[[-20 -26  -3   5  13   2   3]
 [  4 -19 -21  10  -5  14  -6]
 [  5  -4 -14  11 -13 -26  -9]
 [ -8  14   8  19 -13  20   1]
 [-30 -18  -1   1   2   1  16]]
->
[[-30 -18  -1   1   2   1  16]
 [-20 -26  -3   5  13   2   3]
 [ -8  14   8  19 -13  20   1]
 [  4 -19 -21  10  -5  14  -6]
 [  5  -4 -14  11 -13 -26  -9]]

[[ 10   2  -4  38   1  -1]
 [  1   3  28  19  -6  12]
 [ 28  18  32 -12  11 -25]
 [ 19 -31 -22  11   6   7]
 [ 11 -28  33  35 -29  28]
 [ 17  -9   6  22  23  29]
 [-10  -3   9  19 -17  21]
 [ -6  11  35  -1 -38  35]
 [ -2  36 -34 -26 -24 -25]
 [-26  20  -3 -14  38  17]
 [ 23  10  24  29  16   8]]
->
[[-26  20  -3 -14  38  17]
 [-10  -3   9  19 -17  21]
 [ -6  11  35  -1 -38  35]
 [ -2  36 -34 -26 -24 -25]
 [  1   3  28  19  -6  12]
 [ 10   2  -4  38   1  -1]
 [ 11 -28  33  35 -29  28]
 [ 17  -9   6  22  23  29]
 [ 19 -31 -22  11   6   7]
 [ 23  10  24  29  16   8]
 [ 28  18  32 -12  11 -25]]

[[18 10 20 -6 21 27 20 19  8 12 23]
 [27 19 17 -2 13 21 11 14 14  7 16]
 [32 22 10  3  3  8  1  7 18  1  4]
 [21 19 20 -3 13 21 12 11 11  4 17]
 [24 17 19 -3 17 24 14 16 12  8 19]]
->
[[18 10 20 -6 21 27 20 19  8 12 23]
 [21 19 20 -3 13 21 12 11 11  4 17]
 [24 17 19 -3 17 24 14 16 12  8 19]
 [27 19 17 -2 13 21 11 14 14  7 16]
 [32 22 10  3  3  8  1  7 18  1  4]]

[[ -9  -4  16]
 [  1  -1 -33]
 [ -8  17  22]
 [ 27  29 -36]
 [  0  -8  32]
 [-20  26 -16]]
->
[[-20  26 -16]
 [ -9  -4  16]
 [ -8  17  22]
 [  0  -8  32]
 [  1  -1 -33]
 [ 27  29 -36]]

[[-20 -12 -23]
 [ 28  21  29]
 [  9 -11   9]
 [-12 -42 -21]
 [-10 -39 -10]
 [ -1   7  -2]
 [-33 -26 -27]]
->
[[-33 -26 -27]
 [-20 -12 -23]
 [-12 -42 -21]
 [-10 -39 -10]
 [ -1   7  -2]
 [  9 -11   9]
 [ 28  21  29]]

[[-27 -25 -24]
 [-23 -10  -8]
 [-26  -7  -9]
 [ 28  16   6]
 [ 26 -14  16]
 [-39 -31  11]
 [  9 -38  17]
 [  2  -9 -21]
 [  6 -25   9]
 [-30  -2   0]]
->
[[-39 -31  11]
 [-30  -2   0]
 [-27 -25 -24]
 [-26  -7  -9]
 [-23 -10  -8]
 [  2  -9 -21]
 [  6 -25   9]
 [  9 -38  17]
 [ 26 -14  16]
 [ 28  16   6]]
---
[[  3  -2]
 [-41  18]
 [ 22  -6]]
->
[ -2 -41]

[[  0  38]
 [-18 -30]]
->
[ 38 -18]

[[ 21 -18]
 [ 19  37]
 [-18 -17]
 [ 23 -15]]
->
[-18  19]

[[ 22 -34  32  32  26]
 [ 22 -35  33  34  28]]
->
[26 34]

[[ 26  -1   0]
 [ 29  27   1]
 [ -7 -12 -26]
 [ 30  13   3]]
->
[ 0 27 -7]

[[ -1  -7  12  10   7]
 [-18 -23  14  24  24]
 [-14  -5 -11   2  11]
 [-28 -26   8  27  33]
 [ -1  -8  16  14   9]]
->
[  7  24 -11 -26  -1]

[[ -1   2   0   5]
 [-34  13 -19  21]
 [-19  -6 -16 -23]
 [ 18  -7   9 -11]]
->
[  5 -19  -6  18]

[[-15   3 -16   9  -6]
 [  1 -20 -11   4  -2]
 [ -3 -21   2   0   0]
 [-27   0 -30  15  -9]]
->
[-6  4  2  0]

[[-32  36]
 [-19  16]
 [  2 -10]
 [-33  38]
 [-25  27]]
->
[ 36 -19]
